One vector is turned by the same rotation once a tick. Each row is the vector after some number of ticks, and that number follows the row.
The counts run from 0 to 263.
[ 26  -2 -27 -23  25 -33  -8   8   5  20   1  21 -21  -7 -30  25 -23 -34
 -12  43 -15  16  12  -6  44  -4  26  20   7   2 -42 -22   0 -42  19  17
   6   2 -28  46  17 -16  -1  15  26  13  18 -19 -13  14  35  36  -1  -7
 -47  -1  15  38   9 -25  -1  17 -26 -11  30  -9 -29  47  15   1 -18  54
  21  40 -14   4  -8  -8]
209
[ 12   8 -20   5  20  60  34  30   2  13 -39  12  24  16  24  -9  35  23
  56  13  38 -39  -6  -6  13  -3  48 -11  52  10  21  15   0  17  29  12
   5  -2  25 -31   6  -8   2 -11  19 -15   4 -22 -23  17  21  11  -1 -27
 -11  13   5  -7 -21 -12 -11 -30 -10 -52   6  23  -4  46  18  24  18   1
 -26  16  26  13  31  12]
174
[  2  17   7  15 -25 -26 -39 -17 -24  11  11 -18 -31 -13 -22 -37 -20   5
  -3 -15 -48  13  32 -27 -24  -5 -25  38 -24  -5 -51  -8  -1  -1 -61  19
 -11  28 -11  37 -11  15   3 -20 -19  -1  19 -31  -2  16 -20 -39 -17  19
  14  -3  10   7  20  29 -11   3   2  -6   9  73   9  11 -14  35   1  10
  -2   0  -8  10   2 -18]
163
[-23   9  21 -23  -2   4  14   9 -21  30  17  27  29   9  20  42 -16  -9
  27  25  11  41  -1 -24  44  43 -20  10  14   8 -16  19 -14 -29  12   3
  28 -41  -6   8 -33  -5 -20  32   0   1 -43  16   7  10   1 -10  27  41
 -29  15 -19  32  36 -14 -24  44  -3  33 -24 -25   2  -7  28  29   5  10
   9   5 -13   5  20  23]
82
[ 30  18  -8  33  22 -38 -42  -3  -9 -20 -38 -36  12   7 -21  18  -2  14
 -10  20   7 -37  25  -5 -22 -25  15  14   7 -20 -30   3 -35 -28  10 -19
 -21  10   8  42  36 -17   8 -13   1  26  11 -34  11  17  -8   9   3 -23
  30  -2  16   7 -65  10 -16 -13  -6 -44  39  39  16  35  25  24   6   6
  -2   3  -4   6  -3 -37]
38
[  4 -38   1  -9  10  23  10   0  13   4   6 -19 -20   3  18 -44  -6  18
   5 -20 -14  -4  10 -28  -8 -11   1  18  13   5 -21 -15  65 -28  -3  46
   4   2 -17  -3 -14  10  24   0   2 -21   5 -49 -19  32  22 -21 -32 -20
 -40 -18  28 -11  12 -18  30 -25 -19  42   9  44  -9  16  15  58  39   0
   0  42   1  12   2  30]
224
[ 11  27 -25 -35   2  -9  24  -8  -9 -18 -46  -6   2   1 -26 -32 -30 -12
  -6  -8  12 -15  36  -1  -1 -30 -22 -11  11  17 -19  -9 -17   9 -17  46
 -46  45  10  -2  24  15  19 -13  -8 -27  38  26 -50 -30  45 -42  17   3
   3 -13   9 -11 -33 -23  38  47  36   9   6  14 -25   6   8 -24  17  14
 -25 -12  -9  -1 -26  -5]
178
[ 10 -22  22 -11 -26  36  -3 -11 -27  -3 -13  29  -3 -15  14 -25  47  26
  57 -23 -33  30 -47 -12 -44   3  13  -8  24  38 -21   5  18   2 -29   4
  -2  -6   2 -26  -6  16   8   2  -9 -11   9   1   4  -4 -15 -39 -27  11
  13 -14  48  12  23  29 -33 -16 -15 -14 -39  43  -9 -23 -37  28  -3 -32
 -34 -10   9   4  24  36]
47
[  0  31  29 -24  -4 -21  10 -26 -15   3 -31  -3   5 -24 -29 -25 -31 -23
  23 -16 -50 -14  19  12  13 -22 -35 -12 -14  -4 -28  18 -10 -23 -53   0
 -20  13   9   6 -17   3  20  21 -26 -37 -32  16 -27 -52  31 -29  12   7
  10  -6 -20 -24 -14  -1  40  36  39 -11 -16  20 -11 -15 -19 -24  14 -17
 -22  -4 -45 -31 -38  -1]
116
[ 15  -6  -7 -15 -13  23  39   1 -18  13 -32   9   8  15  42 -11  27  23
  28  25   3  -6 -25 -12   0   1  16 -35  59  35 -27  -2  32 -28   5  24
  -8  33 -25  -2  -4 -21  24   0   2   9  11 -52  -4  13  10 -23   6  -2
   0  -3  48   9 -11  12 -31 -28  -9  -1  26  33  11  43  16  38  47   5
 -52  -5  -2  -3  19  26]
22
[ -1  13 -15 -19  20   3  23  24   3  31  15  40   2   6 -12  29  -7 -26
  12  43  24  19  25 -17  44  21  37  18  22  -5 -15 -12   1  -1  30  21
  24 -15 -21  19  -5  -9 -29   3  26   1  -5 -19 -27  24  16  35   6   6
 -63  19 -14  39  33 -29  -8  26 -23 -14   1 -18 -35  38  25  13   2  51
  27  29   6  12  12   7]
58
[  1 -17  -9 -30   9 -13  50  -3   2  -9  -7  16  18  17  30  26   7   9
   3  25  40  43  -9 -13  26  22  10 -21  34  11 -32 -12  46 -33  23  18
 -22  23 -54  13  -5 -24  13   9   5  22  -8 -11   2  32 -10 -14  20  21
 -14  -8  46  25 -12  -6 -21  20   7  49  33 -31   6  24  39  43  37  16
 -15  -7  -9  -7  16  14]
107
[ 29  28 -28  32  19 -18 -36   6 -14 -14 -32  -3   6   8 -25   4  12  13
   5  22  12 -26  18  -2 -20 -17  34  23  16 -16 -26  -7 -49   3   8  -9
 -24  25  10  44  38   1 -12 -32  10  23  34 -28  -3  13 -13  13 -13 -23
  23   4  17  27 -50  10 -33 -14 -11 -70  25  39   8  43  15  18 -12  18
  -3  -2  11  15   4 -40]
125
[  5  -2   0  -7  38   9 -16  13   0 -32 -42 -24  32  41  -1  24 -24  24
  19 -22  42 -48  11 -18  -7 -17 -16   9  10  -7  35  20 -52 -15  22   3
  -9 -46  57 -37  31  25   1  13   7 -18 -18  42 -19  -1  27 -18  -6 -16
   9  -6 -25 -36 -49 -28  12  21   7  13  -1  -4  17 -11  37  15  -5 -24
   2   3  17  22   7  -1]
152
[ 14 -39 -20 -11  22  34  -2  -3  17 -12  17  45 -19 -16 -10 -11  36   0
   7 -25   4  42 -15 -10 -31  -7  55  34   3  19   0 -42  57  30  11  -1
  -4  -5 -23 -13  16  13  -1  -4   2 -15  24  -9 -20  38   2  15 -55 -30
 -56 -25  32   5   7  -5  24 -12 -27   0 -15  -1 -48  -7 -17  19  -8  10
  25  20  10   9  13  19]
159
[  5  14  -9   7  24  42  27  26   6  -6 -47  -7  28  23  11 -13  17  29
  51 -13  52 -67  14   2  -2 -18  25  -6  34  -6  31  14  -6  16  30  12
 -13 -11  52 -38  13  -6  -2  -7   9 -30 -15   5 -27  -1  20   4  -3 -35
  -2   5 -23 -40 -49 -19  13 -17   9 -21   2  14   3  30  20  12  31 -20
  -4  21  22  12  13  -1]
88
[  9   4  11   2  13  12 -24  14 -21  27 -46   8  28   6   5  29  19  16
  60  36  -5 -29 -38   5  11   6  36  -9  39   9  -4  34 -57 -19  34 -24
  18 -43  43  -4   9 -14 -10  25  18   4 -29  -3   8  -5  11  17   8   3
  10  10  -1  19  -6   8 -50 -10 -17 -66 -17  22   9  21  16  10 -26 -13
 -18  12  17   7  15   8]
236
[  7  -6  -3 -22  44 -15  -6  -7   1 -45 -43 -31  36  29  -9  23 -32  28
  -2 -10  33 -26  11 -10  -1 -24 -24   2  11   4  16   8 -20 -31  27   9
 -32 -33  24 -17  30  17  19  20   3 -18 -16  45 -10  -2  32 -20   5 -15
   9 -12  -2 -32 -71 -36  34  24  17  49   8 -18  11 -17  35   1   6 -30
   3  10   1  21  -8   1]
153
[ 13  -4 -16 -31  34 -22   7   8  14  17  12  24 -10  -8 -27  23 -23 -39
  -9  27  -2   9  11  -8  51   0  33  28 -11 -19 -19 -24  22 -34  34  16
   5 -11 -15  31   7 -11  -1  18  15   2 -10 -15 -22  11  29  41  -4 -14
 -66  -3  -6  19   9 -36  28  24 -21   1  16 -28 -35  29  14  -3 -11  39
  35  43 -15 -13 -15  10]
208
[-15  -4  25   0   1   2  -5  -9   7   6   7 -27  -3  11   9 -40 -44   9
  21 -39 -29 -33  34 -15   9   3 -44  11 -13 -14   1  12  27 -27 -32  23
   4 -14  20  -3 -32  14  16  10 -23 -44 -48 -26 -21   0  18 -35 -19 -13
 -16  -9 -28 -44   6 -10  46   3   9  40  -7  41   9  -4   3  32  50 -19
  10  34  -9   0  -6  16]
51
[  3  19  10  14  12  22   5   5 -15  -5 -68  -9  37  17  18  -3  17  31
  60  -4   2 -49 -16   2 -10 -13  -2 -25  30   0   3  32 -42  -2   2  -9
 -12 -23  50 -29   8  -6  15   7   4 -22 -32  10  -3 -38  18  -9  13 -13
  36   8  -9 -23 -52   9 -13  -9  15 -53  -8  30  14  10   2   7  16 -32
 -43  -6   4  -4   7   4]
0
[-15  -3  17  32  24 -10 -12   1  11 -24   3   8  39  18  14  45   6  26
  16 -16  56  10  23  -1  -9  18  15  12  -7 -44  13   6   8  10  24 -27
 -20 -36  -2   9 -10  -6 -21  -9 -14  24 -58   5  19  50 -41  15   3  -5
  -8  11 -14  -4 -51   8   0  12   2  34  -2 -38  23 -14  30  36  30 -14
  27  -3   2 -10  28 -11]
104
[ 28 -39   2  -7  17  12 -16 -10  23 -18 -14  23 -10 -26   1  -8  52   9
  32 -11 -20  14 -47  20 -37 -17  58  11   4   9  -3 -28  64 -10  14 -16
 -13 -17 -14 -11  26  -5  21   9  -4   6   6 -19  10  19   0  17 -45 -40
 -17 -34  59  -3 -23  15  20 -40 -31 -15  -3   4 -29 -11 -29  16  -3 -18
   2  13  -1 -12   7  29]
71
[ -4  24  37   2   3 -14  -2 -20  -3  -7 -39 -13   3 -16  -5 -36 -15 -10
  43 -21 -54 -36  15  25   9 -27 -21 -11  -8 -11 -18  22  11 -18 -41  -5
 -14  11  28   2 -14 -12  32  10 -22 -35 -50 -22 -20 -45  27 -18   0 -15
  17  -7 -21 -30 -29   9  33  -1  30 -18  -3  30   2  -1 -24 -20  39 -29
 -17  10 -40 -40 -25  -3]
203
[ -9  26  16  11  25   3  17   7  19  21   5  53  17 -22 -12  21  19 -37
  36  20   6  12  15  34  31  21  56  13  -1 -31 -19  -5  34  20  10 -19
   8  -4 -13  16 -18 -36 -17   2  -3   1 -47 -36  -8   7  -6  52   1 -10
 -53  17 -27  14 -11  -5  13  10   1 -36   1 -29 -35  23  -7   1  19  33
  18  19 -19 -43   5  -4]
56
[ 22  43 -19   1   1   2 -17  10 -37   4 -55  -4  16   8 -20   0   8  14
  30  22   6 -15   1 -16  -5  -7   2  -2  32  18 -22  23 -84   9  -3  -2
 -15   4  32  22  21   9 -11 -16  20  -5  33   9 -14 -22   6 -14  10  10
  44  11  -1  18 -13   9 -54  15   3 -74  -1  45  16  27   7  -8 -20  10
 -29 -23   8  15   8 -25]
62
[-17   8 -12 -13 -18  66  21  20 -23   5  -7  25   0  11  17 -39  16  15
  49 -30  23 -14  13 -24 -16   5   8   9  26  21  16   7 -11  50 -22  36
  -1   2  27 -38 -22  29  -4 -22   6 -45  17   3 -46  -2  18 -39 -11   2
 -14   4  -7 -14  13 -13  -6  -1  10  -9 -32  49 -15  11  -1  18  22 -11
 -10   1  25  28  21  24]
112
[-14   1  17 -32  -3  -1  21   6 -24  27  -7  15  17  18  25  38 -18   7
  27  41 -11  32 -22 -20  49  34 -19 -18  27  13 -24  22 -20 -57  16  13
  29 -40 -16   6 -29 -11   0  36   9  11 -43  -4   6   3  19 -17  33  34
 -16   9   8  29  37 -10 -37  33 -13  27  -1  -3  23   6  40  30  11  11
  -5  10 -20   6   9  33]
83
[ -2   0  -8  -2 -16  69  37  22 -24  10 -12  34   6   5  20 -33  42  14
  56 -20  25  -1  -7 -16 -20  16  32  -2  38  37   4   1  -2  45 -10  25
   0  12  19 -34 -17  12  -2 -22   6 -34  33  -9 -35   6  -2 -20 -14  -1
 -14  11   8  -1  14   1 -29 -21   8 -29 -24  37 -12  12 -17  18   4  -5
 -35 -11  27  17  28  33]
111
[ 17   7  14  47  10 -31 -56  -8  -8  -6 -11 -25  -3   7 -11   9   4  27
  13   3 -27 -25   8  -5 -30  -4  16  34  -9 -32 -25   4 -19 -16  -5 -39
  -4 -15   9  30  18  -4   5 -12 -17  30 -31 -46  29  30 -22   5 -22 -23
  25   2  12  -5 -43  38 -19 -36 -14 -41  28  38  24  18  -5  35  -1  -7
   6  13  -2  -2  10 -31]
188
[ -3  -3  -8 -15 -14  32  37  -8 -27   5 -18  62  16  -8  27   3  54  10
  35  12  16  59 -34   2 -20  22  27 -29  45  45 -30  -2  15  23  -6   7
 -25  16 -25 -13  -6  -8   1  -7  -2   6  23   2  -5  -3 -28 -21   5  25
  12   4  43  42   5  28 -57  11   5 -18 -17   3 -11  -6  -5  16  11   0
 -40 -37  -3  -9  24  26]
196
